In the data rows, zero lies at 4.5, halfway between 4 and 5.
Some points, each followed by its number:
[8 3 6 5 6 7 8 7 8 8 8 5 6 3 4 4 7 6 5 7 4 6 3 3] 0
[7 3 4 4 3 7 6 5 3 4 8 5 7 8 5 5 1 4 5 3 3 4 4 3] 1
[3 5 6 4 4 3 4 6 7 5 5 3 5 4 5 4 5 5 5 4 3 2 3 4] 2
[2 4 0 3 3 4 3 4 4 5 6 3 4 5 3 1 3 1 1 3 2 4 4 5] 3
[3 4 7 6 6 5 6 6 4 5 6 5 5 4 5 1 4 3 4 2 3 5 4 5] 4
[6 6 4 4 4 3 4 5 6 6 4 4 2 2 3 3 4 4 4 5 5 6 7 7] 5
[4 4 4 5 4 5 6 4 5 5 2 4 5 6 7 6 6 4 5 5 5 8 6 6] 6
[4 6 5 7 8 7 7 6 6 6 5 5 7 7 8 8 7 6 3 3 3 3 2 3] 7
[3 6 5 5 6 5 2 5 5 5 5 2 3 5 4 5 4 3 4 5 3 6 4 5] 8
[4 3 3 2 3 3 2 3 5 4 3 6 3 3 5 5 3 3 4 5 5 5 3 4] 9
[2 7 5 0 6 3 7 6 8 6 5 3 5 1 5 5 4 6 7 6 2 2 5 0] 10
[6 6 6 5 5 3 3 4 6 5 4 4 3 4 3 4 5 4 4 6 4 6 6 6] 11
[3 6 8 7 7 6 6 4 6 6 4 6 4 3 4 3 4 5 4 6 6 2 4 4] 12
[4 5 5 5 6 3 3 3 4 3 4 6 6 5 6 3 3 3 5 5 6 5 4 4] 13
[5 6 6 3 4 2 4 3 6 6 5 3 6 2 3 3 4 2 3 4 4 8 7 8] 14
[7 5 7 2 4 6 2 7 5 2 2 6 4 5 2 6 1 2 2 3 6 6 7 4] 15
[5 0 2 0 3 3 2 5 6 5 5 6 5 6 5 2 4 1 0 0 0 4 2 4] 16
[6 6 7 6 6 4 5 3 4 4 5 5 5 6 7 6 6 4 3 3 1 2 4 5] 17
[6 7 5 5 4 2 3 4 4 4 2 4 4 4 5 4 3 1 2 4 4 4 6 7] 18
[7 7 6 8 8 7 6 5 3 3 2 3 2 3 5 5 6 6 5 5 5 5 6 6] 19
[3 3 1 3 4 5 6 6 7 6 6 7 5 6 7 5 4 5 4 4 7 4 4 4] 20
[3 3 5 4 5 4 5 3 5 4 4 4 6 7 6 4 4 3 6 4 4 7 6 5] 21
[7 7 5 6 6 6 6 3 5 4 1 4 4 4 5 6 6 3 3 4 3 5 4 5] 22
[1 3 1 4 4 3 5 4 3 4 3 2 0 0 2 1 4 2 3 3 3 5 7 2] 23
[1 2 5 6 5 4 8 3 4 4 6 2 2 1 0 1 6 4 5 5 2 3 5 0] 24
[4 4 3 5 5 5 5 5 5 4 3 2 4 4 4 4 6 7 8 6 5 5 4 4] 25
[4 5 5 5 6 5 5 5 4 5 5 3 4 4 5 4 5 4 6 7 7 6 6 6] 26
[3 6 6 4 4 6 4 5 5 6 8 5 7 2 2 4 1 5 3 0 6 0 6 4] 27
[5 4 6 2 2 3 4 4 5 4 6 3 2 5 4 6 5 7 4 4 6 4 5 6] 28
[5 6 6 5 5 4 4 2 2 3 2 3 4 3 4 4 6 6 6 6 6 4 4 5] 29
[4 3 1 2 3 6 6 5 5 4 4 2 4 4 6 4 6 6 5 7 4 8 5 4] 30
[4 0 1 4 5 9 5 9 6 6 4 8 6 4 4 7 9 9 8 5 7 4 5 3] 31
[4 4 3 4 3 6 4 4 5 2 4 4 7 6 6 9 4 9 7 4 5 6 6 1] 32
[4 5 2 5 3 3 2 4 4 5 5 4 2 3 4 3 6 5 5 6 2 3 3 4] 33
[3 5 4 5 3 3 4 3 4 5 5 4 3 2 4 3 3 4 6 5 7 5 4 5] 34
[7 6 5 6 5 4 4 5 3 5 3 4 4 3 4 4 3 4 5 5 5 6 5 6] 35
[4 4 5 6 6 7 6 6 5 6 5 5 6 5 5 4 5 4 5 4 6 8 5 6] 36
[3 5 5 4 4 5 3 3 6 6 6 6 5 5 5 6 4 3 2 4 2 4 3 5] 37
[3 6 2 5 5 4 2 6 4 4 5 3 2 4 4 2 5 3 3 6 4 4 3 4] 38
[3 4 2 3 5 5 4 4 5 5 4 6 4 4 4 4 2 3 4 5 2 5 5 4] 39
[4 4 1 3 3 6 5 6 5 6 5 4 6 7 6 5 8 6 6 6 5 5 6 7] 40
[4 5 5 5 6 5 6 5 6 5 5 6 6 5 5 3 4 4 4 6 6 4 4 5] 41
[4 5 4 6 6 4 5 4 4 5 5 6 4 4 5 7 7 7 6 6 5 4 4 5] 42
[2 5 4 5 6 5 7 6 5 5 5 5 3 3 4 2 4 3 3 4 6 5 7 4] 43
[4 1 1 3 4 6 6 7 5 4 2 0 1 5 3 4 8 5 3 4 1 4 3 2] 44
[6 6 6 3 0 0 6 4 7 6 9 4 2 3 1 0 6 6 8 5 2 3 3 5] 45
[6 6 6 6 5 4 4 4 6 7 6 7 7 5 5 4 4 4 5 6 7 5 5 6] 46
[3 4 4 5 6 5 5 5 5 6 7 6 6 5 6 6 6 5 6 7 5 5 5 4] 47
[5 5 5 6 6 6 6 6 6 5 2 2 3 3 3 2 3 3 3 3 3 5 5 6] 48
[5 6 6 6 6 6 5 5 7 6 4 6 6 4 5 6 5 4 4 4 3 4 5 6] 49
[4 5 6 6 4 5 6 4 3 4 2 3 5 6 5 3 4 3 5 4 5 6 5 5] 50
[5 3 4 5 4 3 3 5 5 4 5 3 4 4 3 3 2 2 3 5 6 6 4 5] 51
[4 5 3 3 3 3 3 4 6 6 6 5 5 6 5 5 6 4 4 5 5 5 6 5] 52
[7 7 4 5 5 3 3 2 4 3 5 7 6 7 7 6 5 5 4 6 5 7 5 7] 53
[2 1 3 3 0 3 5 8 1 5 7 2 4 4 6 7 8 7 8 2 7 6 1 1] 54
[5 5 5 6 4 3 4 4 6 8 6 5 4 4 4 3 4 3 2 3 3 4 3 5] 55
[5 6 6 4 3 3 3 4 7 8 6 6 8 7 7 8 9 8 5 6 5 3 4 5] 56
[2 3 4 0 2 1 4 3 5 7 6 4 8 4 4 4 6 6 7 5 4 7 5 5] 57
[3 4 3 4 3 6 6 5 5 5 4 2 4 5 6 5 5 5 6 5 6 7 4 6] 58
[6 5 4 4 4 3 6 5 4 5 3 4 4 4 6 6 5 4 6 5 5 5 6 6] 59
[3 4 7 7 7 7 6 3 4 4 4 5 5 6 3 3 3 2 6 5 4 5 7 5] 60
[4 3 3 6 0 5 4 5 4 4 5 3 6 7 6 3 6 5 8 2 5 7 2 5] 61
[2 3 3 4 5 6 7 5 5 4 2 2 5 5 6 6 6 5 7 7 5 6 4 3] 62
[5 5 5 6 5 3 2 2 2 4 3 5 2 6 6 8 7 9 6 8 7 3 5 5] 63
[7 8 8 7 7 6 4 3 4 4 4 5 5 5 5 5 5 4 4 4 4 3 4 6] 64
[5 3 2 4 1 4 3 5 3 3 2 0 1 2 1 2 6 5 5 7 3 7 4 3] 65
[8 3 5 1 2 6 2 4 2 5 7 8 8 6 5 6 7 5 3 3 7 4 2 0] 66
[4 4 4 6 6 4 5 5 4 4 3 5 5 5 6 6 4 4 3 4 4 4 3 4] 67
[7 4 5 4 2 3 4 3 3 3 3 4 5 6 4 4 3 3 1 4 4 4 6 6] 68
[4 4 3 4 3 4 3 4 6 7 5 6 5 4 5 7 8 8 6 7 6 6 5 6] 69
[4 5 3 3 3 2 4 3 6 6 6 5 4 5 6 6 6 5 4 3 4 5 5 6] 70
[4 4 2 5 5 4 2 5 5 5 8 3 4 3 5 6 4 5 3 4 2 0 2 1] 71
[5 5 7 6 7 6 7 5 7 5 4 5 3 3 2 4 4 3 4 6 4 7 4 7] 72
[4 4 6 6 5 5 5 3 5 6 5 6 6 6 6 5 7 6 5 5 5 3 2 4] 73
[4 5 7 6 5 6 6 3 5 6 5 3 4 6 5 4 4 3 5 4 3 8 6 7] 74
[6 3 6 5 5 6 3 5 4 6 4 6 5 5 5 6 3 5 3 4 6 1 3 4] 75
[3 4 5 4 5 6 6 6 4 5 4 7 3 4 5 4 5 6 5 6 7 2 4 4] 76
Which point above is nearest to each new point? Its number follows each.
[2 1 6 3 4 5 3 6 4 2 8 5 6 9 5 4 3 2 3 0 2 3 6 3] 1
[3 5 2 3 2 5 2 3 5 4 6 8 6 3 4 4 4 3 4 5 2 5 5 4] 39
[2 3 5 3 4 7 6 6 4 5 4 8 5 3 5 3 3 3 5 5 6 0 4 3] 76
[4 3 6 5 4 5 4 1 4 4 3 6 7 8 6 5 3 2 5 4 5 8 6 7] 21
[3 0 0 0 1 0 4 2 5 5 7 3 8 8 5 7 2 5 7 4 5 1 2 2] 57
[6 5 3 4 3 1 2 3 3 5 5 5 3 3 5 4 4 6 5 6 8 6 6 6] 34
[6 2 1 0 2 2 4 4 4 3 7 2 6 8 6 6 2 4 6 2 4 1 2 3] 1
[3 3 4 4 4 4 5 4 5 4 3 2 4 5 4 5 6 6 6 7 6 5 4 4] 25
[4 3 3 4 5 4 5 4 6 4 4 5 4 3 5 3 2 2 3 3 4 5 3 3] 39
[7 6 6 5 6 4 5 6 8 8 7 8 5 5 6 7 5 5 4 5 6 5 5 5] 46
[5 5 5 5 7 6 4 6 6 4 4 3 3 4 4 3 3 2 1 2 3 4 4 4] 48
[7 5 5 5 4 3 6 6 6 6 6 4 3 6 6 6 7 6 7 6 4 6 7 7] 59
[3 4 5 6 6 5 4 4 4 5 3 5 4 6 4 6 5 3 4 4 3 3 3 2] 67
[3 6 2 4 3 5 5 6 2 4 7 5 5 5 0 6 0 3 5 4 4 6 4 5] 39
[4 4 4 5 4 5 4 5 3 4 4 4 5 5 7 3 5 5 4 3 3 2 2 2] 67
[6 8 7 7 6 5 4 5 5 5 4 4 5 5 6 6 6 5 7 7 6 7 7 7] 26
[4 3 2 2 4 3 4 5 6 5 5 6 5 6 6 5 5 4 3 5 7 7 6 6] 52
[1 3 1 4 3 3 5 4 4 5 3 4 1 1 4 3 5 4 3 2 4 4 3 2] 23
[5 4 6 6 6 5 5 5 5 3 2 1 1 0 2 2 2 4 5 6 5 5 3 5] 48
[4 3 5 3 2 3 4 1 3 4 2 3 4 8 6 6 7 7 6 6 5 6 6 6] 6
[4 7 5 6 6 6 4 4 4 5 5 6 4 5 6 6 6 5 4 5 6 5 5 6] 42
[4 5 4 4 4 4 5 5 5 4 3 3 2 3 5 4 4 5 4 3 2 2 3 4] 2
[3 3 1 5 4 5 6 4 4 4 2 2 2 5 2 6 5 6 4 2 2 1 4 4] 44
[4 4 7 6 4 2 2 0 1 1 3 3 5 3 5 3 5 6 7 6 6 6 3 5] 29
[7 3 6 5 3 4 3 5 5 3 5 7 4 7 5 8 5 8 5 5 6 6 3 1] 32
[1 3 0 4 4 4 5 4 3 6 5 7 7 6 4 6 5 5 5 3 1 5 2 3] 39
[7 2 1 1 2 1 2 2 3 0 6 2 5 5 7 7 5 7 9 6 5 3 3 2] 32
[2 5 5 5 5 6 6 3 5 5 3 6 4 3 5 6 8 6 5 7 5 5 5 4] 42
[3 5 4 6 6 4 4 3 4 4 4 4 3 3 3 2 3 3 5 4 5 4 2 3] 34
[3 5 4 6 7 7 6 6 7 6 5 6 5 5 5 3 5 2 4 6 4 4 4 4] 41
[2 0 3 3 2 3 7 4 2 0 7 5 8 7 6 8 1 5 5 0 2 3 2 0] 1
[3 3 2 4 4 2 4 4 3 3 2 2 3 3 4 7 7 6 7 7 5 4 3 4] 25
[7 3 4 5 6 5 5 5 6 5 3 5 6 8 4 9 4 4 3 4 4 6 3 6] 67
[6 5 4 3 3 3 5 3 5 4 3 4 3 4 5 6 5 5 5 5 5 6 6 8] 59
[6 3 3 0 2 3 4 2 3 4 5 1 3 3 3 6 6 7 5 5 5 3 7 3] 28
[8 6 5 5 4 4 4 4 3 4 3 3 2 3 5 5 4 5 4 4 6 4 6 7] 35
[4 4 5 5 5 5 4 6 7 7 5 7 5 4 5 6 3 5 3 3 1 3 1 3] 37
[3 5 7 7 7 7 7 4 6 6 6 4 7 5 5 3 5 5 6 5 4 7 4 5] 36
[5 6 5 4 5 4 5 5 6 5 2 3 3 1 2 3 4 3 5 6 6 5 6 5] 5
[6 5 1 3 3 4 8 4 5 6 3 3 8 5 4 7 5 6 7 5 4 5 8 0] 32
[4 1 0 2 3 3 7 8 5 7 9 6 9 7 5 7 4 9 5 5 6 2 3 4] 20
[2 5 5 5 7 6 4 6 4 4 4 4 3 2 5 4 5 6 6 5 6 2 5 3] 76
[5 3 6 4 4 4 4 3 6 6 6 3 4 3 3 3 6 5 8 6 4 5 4 4] 25
[8 6 6 5 1 1 5 3 5 4 4 3 6 5 4 6 5 4 3 3 4 2 3 5] 68
[3 3 4 3 3 5 6 5 6 6 4 3 4 3 3 4 3 3 6 4 2 6 4 5] 39
[6 0 4 3 4 4 4 6 1 4 2 2 7 4 6 6 1 2 4 2 5 4 3 3] 67
[4 5 5 5 5 5 6 4 4 6 3 5 4 6 6 7 5 4 2 4 4 3 5 5] 67
[4 4 6 5 4 3 4 4 3 4 3 4 3 3 5 5 5 4 3 4 6 3 3 5] 67
[2 5 5 4 6 9 8 5 8 6 8 4 4 1 3 4 1 6 0 0 5 0 1 4] 27
[7 3 6 2 2 5 4 5 2 1 4 7 3 3 3 3 3 2 1 2 0 4 5 4] 68
[6 6 6 7 5 3 3 7 4 4 5 8 4 6 6 5 7 9 5 6 6 2 6 5] 42
[6 4 7 7 6 5 4 6 5 4 6 3 5 6 6 4 7 4 6 3 0 3 2 3] 17
[3 4 4 3 4 4 5 6 6 7 6 6 4 4 4 2 2 2 2 3 4 2 4 4] 55
[8 6 4 4 7 8 2 5 2 2 1 4 3 3 0 2 0 7 6 5 5 2 7 4] 35
[7 7 8 7 6 6 6 6 6 6 5 4 7 5 7 6 6 3 4 3 4 7 7 7] 49
[5 4 4 4 5 5 3 5 4 4 5 2 3 5 4 5 4 5 3 5 5 7 5 5] 8
[3 4 6 4 6 4 6 5 4 6 6 4 7 3 4 3 5 4 7 4 2 6 4 4] 4
[4 5 4 4 5 5 5 5 6 5 5 6 4 4 5 5 4 5 5 5 6 4 5 5] 41
[3 4 4 5 4 2 4 3 2 4 3 4 3 3 4 2 3 3 4 4 4 4 4 4] 34
